128 stands for zero in the data rows.
Here are some points:
[ 91 108 130 140 120 142  71 122 142 128 116 117]
[172 157 185 131 144 126 151  84 110 123 165  28]
[155 128 114 108 116 134  92 138  90 158 137 158]
[136 128 122 120 136 130 128 128 139 137 127 136]
[133 119  83 148  82 155 129 118 111 180 137 171]
[108 120 111 136 131 142 127 135 141 128 126 109]
[141 137 129 118 132 144 166 115 139 114 137 161]
[141 112 118 127 137 128 157 125 147 115 130 151]
[107 160  88 137 104 134  80 177 131 191 134 103]
[159  97 116  84 124 136 198  85  93 121 113 161]
[126 164 170 133 134  87 132 146 124 164 134  56]
[ 83 136  98 139 127 147 115 126 123 124 105  60]
[120 116 116 142 110 128 135 136  87 137 102 112]
[103 139  94 140 116 153  76 152 148 119 122  89]
[128  93 115 143  98 146 178 166 152 131 112 115]
[147 123 134 132 128 123 103 108 128 123 131 149]
[132 136 174 131 156 121 131 133  77 118 136 144]
[115 132 124 119 149 118 141 119 136 104 107 126]
[116 129 133 129 133 123 135 125 134  98 127 129]
[165 123 114 102 104 121 136 153  90 111 159 146]
[122 144 129 129 127 126 110 129 124 132 129 134]
[170 130 126 144 144 136 125 146 153 167 131 119]
10 more points follow, each with its number after it:
[ 94 155 128 120 172 117 133 116 156 177  66 133] 0
[168  96 225 121 148 110 173  34  51 114 100 125] 1
[ 98 124 119 109 131 161  91 103 152 170 152 111] 2
[131 146 153 122 141 125 138 143 123 126 130 135] 3
[159 128 149 114 133 128 135 132 140 103 133 137] 4
[ 36 133  87 172 137 166  69 172 171 126 147  61] 5
[126 107 153 120 121 112 131  92 153 112 162 168] 6
[120 148 121 126 143 125 107 142 134 129 144 116] 7
[115 140 152 117 130 148 152 153 150 134 135 118] 8
[115 108 182 110 180 108 156 106 126 112 122 130] 9
Which of these numbered points is nearest to each point below by angle, seen from the average point of the first points? Its number follows each.
[122 138 125 130 147 111 109 116 126 147 120 142] > 0
[ 72 121  96 135 115 115 144 133 133 104 119  95] > 5
[105 169 139 135 158 122  83 153 140 119 147 114] > 7
[101 144 138 121 134 145 144 146 168 148 142 136] > 8
[165 129 105 112 159 143 152 136 162  82 141 173] > 4
[148 112 120 126 126 153  82 110 111 164 117 109] > 2
[169 155 157 144 140  73  45 102   1  98 119  89] > 1
[123 119 172 122  96 131 193 114 143 126 149 213] > 6
[130 219 141 142 132 110 179 181  91 102 145 120] > 3
[149 133 160 138 113 120 127  96 119  95 104 111] > 1
[106 128 156 136 166  94 129 103 120 141  62  85] > 0
[127 141  78 130 129 132 117 139 120 136 160 149] > 7
[108 135 120 128 144 116 114 124 111 132 129 121] > 7
[135 147 119 112  99 115  78 132 145 134 147 125] > 7
[111 100 131 118 126 112 124 130 146 149 116 123] > 0
[117 101  95 122  64 167  60  90 109 148 130 153] > 2
[111 147 150 137 145 153 130 129 164 105 120 107] > 8
[167 125 100 105 108  73  94 130  82 220 114 139] > 0
[142 114  97 128 122 133  97 112 105 150 170 126] > 2
[161 124 134 118 126 128 154 121 129 108 127 161] > 4
[158 122 133 125 138 127 117 144 150 135 138 140] > 4
[131 124 129 131 131 113 131 127 114 149 119 127] > 0
[ 41 131 118 139 117 134  67 185 163 144 133  81] > 5
[170 103 174 144 150 101 146 103 104 124 133 132] > 1
[125 119 129  84 123 136 122 114 121 133 125  99] > 2
[193  98  94 104  90 130 226  98  82 170 130 159] > 1
[183 145 126 119 110 117 140 117 115 177  86 170] > 0
[175 149 170 116 137 145 137 140 154 115 141 161] > 4
[165 124 121 133 139 132 144 112 136 124 135 128] > 4
[176 102 104 124 168 146 140 124 173 125 127 146] > 4
[110  78 133 127 118 144 161 160 156 120 142 127] > 8
[109 131 208 132 101 124 196 152 104 159 132  63] > 8
[127 155 123 121 139 116 125 142 148 111 109  97] > 7
[137 164 115 115 113 113 101 127 137 109 107 128] > 7
[111 115 152 128 141 156 114 148 160 123 134 113] > 8
[179 189 194 109 126 104 134 126 143 195 173 179] > 3
[149 113 118 122 116 139 128 122 131 134 142 157] > 6
[143 165 179 117 139  95 152 137 148 121 154 122] > 3
[138 113 117 136 125 141 148 132 154 102 126 121] > 4
[125 151 154 118 145 126 128 151 132 131 120  90] > 8
[122 149 146 137 124 139 122 123 112 106 133 142] > 3
[110 173 119 164 123 124  69 109 109 160  77  85] > 0
[133 153 143 163 125 122 143 135 137 124 136 137] > 3
